Rotation paths and how fast each direction turns (degrees each step)
Each turn is a multiple of 5 degrees from 10 to 175, or 0.
Each row of a path follows its step; steps can be skipped.

step 1: [ 21 -12  13  20   8   0   7  12  14  10  -6   0  -6  -1  -9   7  -3  -6
  17   7  -7  -3   7 -18  24 -22  -7  -3  10  28  -7 -12  22  -7  13  -5
 -21 -24  17  16  -2  -3 -14 -14 -13  19 -12]
step 7: [-15   4   0   4  29  -6  -5 -12   0  -1  14  -7   1   8  25  -8 -20   4
  12 -24  -5 -17 -10 -27  -9 -19  14   0 -18  12  -5  -1 -13  -6  10  18
  -6  13  10   2  31  -6 -12  11  -9  -7  14]
step 10: [ 11  -8 -20   3  20 -12  -1  -8 -17   3  -2 -26  -8  -3  -7  22  -4   3
   1 -11  -2 -11   5  -3   8 -22 -14  -4  -4  20  -5 -14  19 -24 -13  13
   1 -15   7 -10   2 -18 -16 -33   3 -14  -6]
step 11: [ 15 -14  13  26 -12  -9 -26   3 -14   3   2 -17   4 -20 -15  -8  -6   0
  29  11 -19  -1  -5 -15   5  13   8  10   3   8 -31   3  -4   0  11 -22
  15   9   5   7  -4 -16 -19  12   0  -4  -6]
step 14: [  6   4  24 -11 -19  -6   7  -5  -3  38 -14 -15 -25   1  10  11  -8 -18
  -4  -2  -9 -25   9   1  22  -1  -2 -13  14  -8   4  -7   0   6  10 -10
   6  -8  -3  11 -15   5 -18  10  -6  -1 -31]
step 15: [  2   2  -3 -25   2  10   3 -20   2   2   3  -5   2 -12   4  -2 -15  19
   6  -1  16  -4  24   5  20 -12  15  -6 -13  25 -38  -5 -15  -8  -1   2
  -5 -11   3  -2 -24  -7  12  -5 -14 -30   7]
step 18: [ -3  -2  14  -7 -10   4   5 -13  23  18 -17  11 -11  16  11   0   1  -6
   3   3 -15   6  -7  20   1   1   0  20  -3   5  -4 -19 -10 -15  11  14
  -5 -31  22 -19  15 -16   1 -24 -21  -5  21]
step 23: [ -5   3  10  -5   5  22 -16 -12  -3  16 -13 -14 -28  -2  17  11 -11  -5
  -9 -11  12 -22   0  -7 -12   0  -1   4   6  15  18 -14   8   2  -8  13
 -10 -14   5   0   1 -18 -30  19 -30 -18   2]
Directions:
[  8  -4   3   6   1  -1   8   2  -6   5   5  -4   0  -4  -2  -8   3   3
   1  -2   2  -4   5   5  -5  -2 -10   2  -3   1  -1   2  -2   1   5   4
   6  -5  -6  -1  -5   3   0   3  -4  -1   0] => 25
[ 2  1  0  1 -1 -3  2  0 -2 -5 -2 -3 -5 -3 -4  3 -5  8  6 -8 -2 -1 -3 -6
 -3  4 -2 -8 -4  6 -3  5  1  8  5 -3  1  4  5  4  0 -3  9 -1  0 -2  3] => 80
[ 3 -1  4 -4  2 -7 -1  8  1  1 -3  8 -3 -1  4 -4  1 -2  2  2 -6 10  4  4
  2 -1  2 -2  2  4 -3 -5 -9 -3  5 -8  3  0  2 -1 -6 -4  4  2 -3 -1  2] => 110
[  1   3  -8  -2  -6  -5   2   1  -9   1   1  -7  -5  -5  -1   3  -3  -4
  -4   3   6   2   1   3   6  -6   5   4  -4  -3  -2   2   0  -1   3   0
  -2   6   0   0 -11  -3   3  -8   2   4   0] => 70
[-2 -4  0  4  1 -6  6 -9  1  8  0  0 -1 -2  3  0  4  1 -9 -5 -3  1  3 -8
  7  1  3 -3  6  4  1  2 -2 -2  1  1  2  7 -3 -3  2  3  3  5  7  6  1] => 145
[ 2  3 11  0 -4  3 -2 -3 -9  1 -1  3  3 -1 -3 -9  2 -3 -5  3 -3 -4 -7 -5
  4  3  0  0 -6 -5 -3 -3 -6  4  0  0  0  2  1 -5  4 -3  1 -4 -1 -1  8] => 160
[  0   1   1   2  -7  -1   8  -4   6  -2   1  -2   6   4   5   2   8  -2
   4   3  -3  -3   6   1   4   3   2   8   0  -1 -11   0   0   7   5   0
   0  -2   7   7  -1  -3  -1  -1   3  -2  -1] => 110
[-3  3 -2  8  1 -7  0  2  7 -4  3 -5  0  1  1 -6 -6 -5  1 -4  2 -1 -2  2
  2  2  3  3 -3 -7  2 -7  4 -1 -2 -6  4 -2 -6  4  1  4  7  4 -1 -1 10] => 80

step 0: [ 33   2   6  10   3 -14   1   2   4 -10 -19  -6 -13   7 -17   3 -24  41
 -16  10  11   3  -8 -32  -4   1  -1   0 -12 -13   4  14   8   6  14 -14
 -24 -17 -10  -3  12   0  -3 -23  -7  -7   7]
step 1: [ 25  -7  -8 -16  -4   7  12  -1   4   6   6   2 -15  19 -12  27 -17  -3
 -20   7   9  34 -13  -6  -9  18   0  18 -22 -18   4  -5   1  20   5  13
  -5  19  12  -3  19  16   5  14  -6  13  -3]
step 3: [  6  -3  23   1  12  -3  -1 -21   6  -9  -8  -2  -5  -4  -6   3  -3  30
  -1   3  12   2 -17   2  -4  11 -12 -15 -14 -22  10  19 -24  18   0 -11
 -18 -20 -11 -21  12   3 -23 -27  18  -9   4]
step 5: [ 38  -4 -21  17   6  -8  22  13  18 -21  20  -1  -8   8 -17   0  -7  22
 -13  21   0  22  -1 -23   0   1  -5  15   4  -4 -13 -14   7   4   3   0
   2  -3   6 -15   6 -21  18 -16   6  -6   2]
step 8: [ 10  -6 -21   1   8 -10  12  -8  11 -13  15   0 -11  -7 -28   0   1  23
  -9  30  14  11 -16  11   4   0 -22  13   6  -5   0   1   1   8  -9 -10
   7 -28 -10 -12  17 -12 -10 -25  20   6  24]
step 14: [  1  -4  -6 -12   0  -8  15   1  13 -16  25  17 -10  -3 -25 -18   7  22
 -19   0  14  16 -17   5   7  32  10 -12 -21  -3 -12  -1  -6  -3 -15 -13
  -9  12 -20 -23   8 -15  15  -3  12  -6   4]
step 17: [  7 -24  -8  -5   2  -2  15   3   7  19   2   1 -27  -4 -24 -11   2  25
 -19  24   4  14 -22  22 -16  15   5 -20 -33  -4 -13  -6  17   5  -2  -1
 -10  11   5   4   3 -19  -1  -3   9   4  15]
step 21: [ 12 -12   2   3 -14   0  12  13  11 -11  12   8   3  10  -5 -12  -3  12
  19  34 -22  11  20  21  -9  -9  -9   8 -27  -8 -14   4   7  29  28 -11
   7  16   7   3   8  -3   9  -6  20  -8   0]
Directions:
[ -5   3  -4   7  -3  -7  -1  -6  -8   1   8 -11  -4  -2  -7  -1  -3   2
   2   5   2  -1   1   1   1  -4   6  -3  -4  -2   3   1   5   6  -1  -3
   0   0  -1   1  -5  -2  -7   0  -2  -4   0] => 80
[ -3  -9  -3  -2   4  -3  -1   3   4  -1   2  -1  -1   3   0  -1  -4  -2
   2  -8  -4   2   3   4  -3  -5 -10  -9  -6  -1   4   3   0  -3  -4  -6
  -2   3   0  -7  -5   1   2   1  -1  -8  -4] => 95
[  2   1  -1   1   2   1   4   0  -6   2 -10  -3  -3  -1  -1  -3  -5  -1
  -2   5  -6  10   3  -1  -4  -3  -1  -6  -4  -2   2  -3   5  -1   1   6
   4   3   4   8  -1   7   5  -4   2   4  -6] => 70
[  3   4  -3   4   0   3   5  -1   3   3   5   5   3  -4  -7   2  -3  -1
   4  -2  -4   6   0   8   7   9  -3   4   0  -2  -4  -5   4  -5  -2  -3
   5   1   3   3 -10  -1   0  -3   4  -4   6] => 115
[  2  -6  -2   2  -3  -2   0  -2  -1  10   2   4   5  -5   4  -2   0   7
 -10  -5   6   1  -6  -2   3   3   4  -6  -2  -3   3   6   5  -4   1   1
  -1   0  -1  -1  -2   4  -4  -1   8   0  -3] => 130
[ 5 -2  4  4  8 -8 -5 -2  2  2 -4 -7  2 -1 -4 10  2  2 -8  0 -6 -4  5  1
  1 -1 -1 -4  5 -2 -2 -3  1 -1  3  5  1 -5  4 -7 -1 -4  0  0  3  1  6] => 145
[ 7 -1  4  1  5  0  2  7  1 -5  5 -1  5  2  7  0 -2  1  5  3 -1 -6 -5  0
 -4 -4  7  0  0 -5  0 -4  9 -2 -3  0 -9  4  6  3 -3  0  1 -5 -1  0  2] => 65
[ 0  3 -8  0 -3 -5  5  4  5 -2  0 -1  6 -8  1  2  2 -2 -5  8 -3 -3  0 -4
  1 -9 -4  6  1  0 -1  6 -7  2 -2  1 -2 -1  0  4 -8 -1  6 -2  4 -3 -3] => 130

step 5: [ -7 -24 -23 -22 -18   4  20   6 -24  -1 -13  -2  17 -12   7  -3  10  17
   1   9 -11   3   9   4  10  -9  10  15   9  12   0  -7 -22 -11 -16   3
   6 -10 -19 -21   0 -29  -2 -16  25  12 -11]
step 7: [-15   7 -11  30   3   3 -32 -14  -5  24   0  -3  11  20  10  22  -4 -19
  13  -2 -12   8  -1  17   3   3 -12   3 -14  -4  18  -4  -1  12  11   9
  15  -1  18   5 -27  12 -22  -8 -14  -5  13]
step 8: [ -8   6   0 -39  -2 -15   7  -7   0  11  12  11   7   5  12  -7  -8   8
  14 -17 -16  -2  28  25  29  -8  -7  -3  -4  -1   5  -6 -10   0   5  13
   3 -11 -24 -16  17 -27  -1 -13  17  -8  12]
step 9: [-15  15   2   3 -10  -3  16 -26  13  -4 -12 -17 -17 -22  -5 -26  14  -6
 -16  -3  23 -21  18  -4  -1   1   8  -9  -3  -7 -13  10  -2  32 -25 -14
  -8  -5  -9  -1   1   0  25  -4 -17  17  -7]
step 12: [ -3  28  24   0 -17  12  12 -11 -13   7 -35   3  -9  -7  -4 -11 -17 -12
  -3  16  10 -13  26 -12   0   2 -14  -1  10   2 -15  35 -18  13  -2 -17
 -14  -5  -7  10  -3  -6  -2   2 -13 -17  -2]
step 18: [ 20   6   8  -3   5 -13   4 -21   4 -13   0  -3  -6 -24 -23  13  12 -11
  -9  -5  -5  -8   0 -26 -17 -24   5  20  -7   8  -4 -24  -3   0  -8  -6
  10 -11  -8 -20 -29   6  22  -8  -5 -24  22]
step 19: [ 26   2 -12  14 -11  18   6 -22  -3  26   6  -4 -14  24   9  -2  17   3
   8 -29 -10   5 -12  11 -10   9   1   5  -5  -7 -25  -4  -2   4  11  20
 -23  17  -7  10   1  31 -16  -1   3  -8   2]
step 22: [ 11 -25 -10  27  -4   3   7 -28   2  10  23  -4  22  -7 -16  -1   8   2
  12  -5 -11 -21   4 -11  -6  17   2  -4  11  11 -13  -6   7   5   2  -1
  -3  26  -3  26   8  18 -34  -2 -16  -4   1]
Directions:
[ 9  1 -3 -1  5 -3  4  7  7  3  4 -3 -3  1  3 -3  1  2 -2 -4  2 -3  0  1
  0 -2 -2  0 -2 -1  1 -4 -2 -1 -2  8 -4  7  4  2  6 -7 10 -2  6 -3  7] => 140
[  1   1   6   4   1   3  -3   1   0   1  -4   3  -2  -4   5   0   3   1
  -1  -6 -11   4   0   6   5   5  -4  -5   0  -1   3  -9   6  -4  -6  -4
   4  -1   8   2  -1  -5  -3   3   6   1  -5] => 115
[-7  7  0 -1 -2 -1  2  3  2  3  7  1 -3 10 -5  3  7 -1 -3 -2 -6 -1  6  1
 -2 -4  1 -4 -3 -5  3 -9  1  5  4 -1  1 -3 -3 -6 -4 -1  4  0 -4  6  2] => 40
[ -3   2  -5   2   1   4   2   1  -1  -3   0  -2  -6   4   0   1  -3  -8
  -3  -2   4   0  -3   3   1   0 -14  -4   0  -4   1   3   2  -5   5  -6
   4  -5  -4   1   7   0  -4  -6   4  -2   6] => 85
[-4 -3 -2  0  5  7 -2  2 -5  2  5  6  8  0  6 -7  0 -1  1  1 -8 -1 -3 -4
  3  8  4  1 -2  2 -8 -5  0  1  5  0 -5 -3 -4  0  5  2  2 -6  4  5  6] => 125
[ -5  -5  -4  -1  -3  -3   7  -4   7   4  -3   3  -2   4   1   0  -1   6
  -4  -5  -4  -1  -5  -1   1   1  -1   3  -1   9   9  -2  -6  -5   4   2
  -4   5   0  -3   3   2 -11   0   1   4   1] => 125
[  1   2   4  10  -4   2  -5   0   2   3  10 -13   1   4   5   0  -4   4
   3  -1   0   4   1   2  -4   2   4   2  -1  -4   3   4   1  -2  -2  -7
  -4   4   2   3   1   5  -4  -1   1   5   5] => 115

step 3: [  0 -21  21 -18  -4  -6  -4  21  -4  -2  10   0 -11 -18  11  26   7   5
  -6 -10  -2 -14   1 -10   0   4 -13  11 -11  -3 -17   8   3  -6 -11  14
 -21 -29  12  19 -21  30   4  21 -11  -4  -5]
step 4: [ -2  26  29   5 -11 -10   0 -19   0  -8   7  -7  -1 -12 -17   8 -10   7
   1 -24  -8  16 -26   2   8   4  -7   1 -16  13  11  -1   2 -17   9  13
  11   7 -14   2  -4  -3  38   7   9  24  -7]
step 7: [ -3  11   9 -11   8  22  -1  25   5   1  -3 -20   1 -13  24   8  -6  19
  13  -7 -19 -24   7  13  -4 -38   8   9  18 -14  -8   2  -7  -1   5  23
 -14   8   5   6  -4  15  -2   3 -20   5  -1]
step 12: [ 16 -13   8   1  13  10  11  17  25  -7 -16  -4 -10   3   1   4  -5   8
  13  -1  34  -8   6 -13  15  -7 -15   6   1 -17  39   7  -7  20  23  20
  -8   1  -4   4  -4   7   8   3  -3 -19   5]
step 15: [-16 -10  -2 -15 -13  -6 -15  -3   4  34   2   9  22   0   7  16  -4  17
 -18  16   9   9 -31 -14   4  -8  -8  -6   6  20  -9  11 -32   6 -10  -2
   3 -11   9   0 -13  -7  -2  17   3  -8  19]
step 19: [ -5  17  22 -16 -19 -10 -22  -4  12  13  19   5 -10  -1  20 -11  -3  28
   2  -4 -21 -20 -17   8   3   0   0 -35   2   2  19   5 -20 -17  14 -17
   4  -8  -1  -2   1   2   1   5  -4  -2   6]
step 20: [ -5   1   3   1   1  -2  -6   9  -6  49  15   2   0 -12  -9  18  -4   2
   0  17   8  -1  10  30   7  -4 -17  10   5  16  -4  -4   5   2 -21  -4
  -3  28  -5  17  18  23  12  15   3   1 -11]
step 23: [ 13   1  19   6 -11  -4 -15  10   0 -12   8  -9 -30   7   3  10 -11  18
 -19 -13  -8   0  -5  -1  -4   6   7  -5  -3  -9  13  21  -3 -19   6   9
  12  21   1 -30  26 -21 -13  12  16  26  -3]
Directions:
[ 1  0  7 -2  3 -1 -4  2 -3  9 -2 -3 -3 -1  3  1  2 -1  6 -6  1 -2 -1  3
 12  7  2 -8 -7  2 -5 -3  5  1 -5 -5  2 -1  1 -4  1  0  0  4 -1  2  3] => 20
[  2 -10   1  -1   1  -6  -2  -3  -3  -3  -6   6  -4  -5   5   0  -1   3
   4  -1  -2  -7   0   8   1   3   2   0   2   0   7  -3  -6  -1   7   1
  -1  -6   3   3  -5   2  -8   2   1  -7   0] => 155
[ 4  2  5 -1  2  7  0 -2  8  2  6  1 -7  4  5  3 -2 -4  0 -8  0 -2  3  3
 -3 -2 -1 10 -2  2 -3  5  3  3  5 -8 -7 -1  3  0 -2 -6 -4 -1  3 -2  2] => 160
[  0   2   4   4   4   1   2   2   6   1   4  -1   7  -6  -9  -5  -5   4
   8   2   0  -5  -1   1  -2   5  -2   6   0   0   5  -1  -1  -3   2  -8
   5  -6  -2  -1  -4  -1   0  -2 -10   5   1] => 140
[ 2  3  2 -4 -5 -1 -1  1 -9 -5  7  2  0  0 -9  5  4  6 -1 -6 -6 -8  8  5
  2 -1 -7  3  3  5 -2  3  3 -5 -1  1  2  0 -1 -7  0  3  3  0  2 -2 -3] => 20
[-4  0 -2 -9  3  3 -2  3  3 -3 -3 -1  3  4  2  1 -9  3 -1 -2 -8  0 -2 -4
 -5  1 -1 -1 -3 -1 -9 -6  0 -5 -3  4 -6 -7 -6 -5 -7  1 -3  2  0  0 -2] => 95
[ 8 -3 -2  2  2 -5 -7  1  5  3  6 -7  2  1  5 -7  0 -4 -8 -5 -6 -1  0  9
 -2 -2 -2  2  1 -1  2 -3  0  0 -4  5  7 -2 -2  4 -2  6  3 -1  3  5  3] => 25

step 1: [  6 -25 -12  13   4  -7   5  36  -5  36  -1   0 -11   4  21  17   9  11
   6   4  11  24   9   6 -18   8  -5  24  -3 -14   4 -12  -9 -15  -4  -9
  10   6 -17  -6   1  -8 -10   6 -25 -15 -20]
step 6: [ -5 -39  18 -21  -8  16  -8   9  -6   4  -4 -21  -6  28  14  -3   9   2
   0  19  26  -5  12 -11  -5  12  10  26   8  11  10   3   3  -7  16  17
   0  16  12  19   8  -3  -8  10  -7 -21  17]
step 12: [ -4  19  14  10  23 -25  -1  30   9  15  -7 -11  -2 -18   8  11   0   6
  -2 -14  15  18   6 -18  -1 -20 -11  21   6  -1   4  -5 -15  17 -19 -32
  -7   4 -18   4 -11  -9 -12  24  -6 -12  -8]
step 16: [-20 -18 -13   7  15 -12  13  12  22  20  -8 -11  -7  11   5  -2   1  17
  -6 -17  11  15  14 -25   5  17   2  37   1  15 -28   2   9   2  14 -19
   0  24  -8  10  14 -18  -1  -3 -15   0  -1]
step 17: [-18 -27 -22   4   8  -1  15  22  -2   3 -12  -6   3  23  -8 -17  18   3
  16 -19  12  13  14 -26   8  -1  19  30   4  16   4 -13  -3   9   5   3
   6  19   4   8   0   0   2  11  -3 -28 -22]
step 18: [-12 -28 -12 -15 -10   9  -8  17   6   8  -4   0  -1  14   5 -12   7  -2
 -11   6  24  18  15   8   8  -3   6  14   5  20  12  -9  -6   3  24  31
  20  20  20  14  11  -3  -6  -4 -21 -33  -8]
step 19: [-23  -2 -15 -11   5  -1  10  17  32   6   4  -9  -4   8  31  -1   8   4
 -37   2  18   7  12  -6  -4   8 -13  -1  13  16  -3  15 -21  10   5  21
  11   9  13  13   1  13 -18   7  -7 -24  -7]
step 23: [-18  -5  14 -11   6 -11 -28  13   4  14 -12 -29   5  -8  29  18  -8  -1
 -20   9  28 -10   0  20  -3 -16 -27  14   7   0  12  14  -4   9  -3 -12
  -5   6  -9  14   2 -14   0  -4 -22 -12  14]
Directions:
[ -6  -6   3  -4   0   0   0   3  -4  -1   9  -3  -4   7  -7   0  -1  -3
   2   0  -1   5  -4   8   1  -3   3   1  -1  -7  -2 -10   0  -4  -2   8
  -6   0  -2  -2   3   5  -1   4   1  -4  -1] => 90
[-2  4 -2 -4  4 -3 -5 -1 -3 -6  0  5 -3 -6  1 -2 -4 -3 -3  4  2  5  9 -5
 -6  2 -3 -4  3 -6  7  2 -1 -2  3  7 -4  1 -1 -4 -4  0 -4 -2 -7 -6 -6] => 65
[ -2   2  -5   4   7   8  -4   1  10   5  -6   5  -3  -2  -6  -1  -8   5
   4  -1   3  -1   1   0  -5   0   2   5  -4   1   1 -10  -5  -4  -2   0
   0  -6   1  -2  -2   2  -1  -3   1   0   3] => 25
[-2  3  5 -6 -5 10 -2  1 -7 -2 -2  5  2 -1  0 -1  5 -4  7 -4  1  2  6  0
 -2  3  3  3  1 11  7 -3  6 -3 -1  6  3 -1  1  2  1  1  5  3  4  3  0] => 95
[  0   4  -5   1  -2   0  -6  -2   0   6  -6  -2   2  -1  -1  -1   5  -3
   6   1   0   0  -8  -3   8  -8  -1   0   2   1  -3   3  -3   1  -6  12
   0   0   0  -1  -1  -1   5  -2 -11   0  -2] => 80
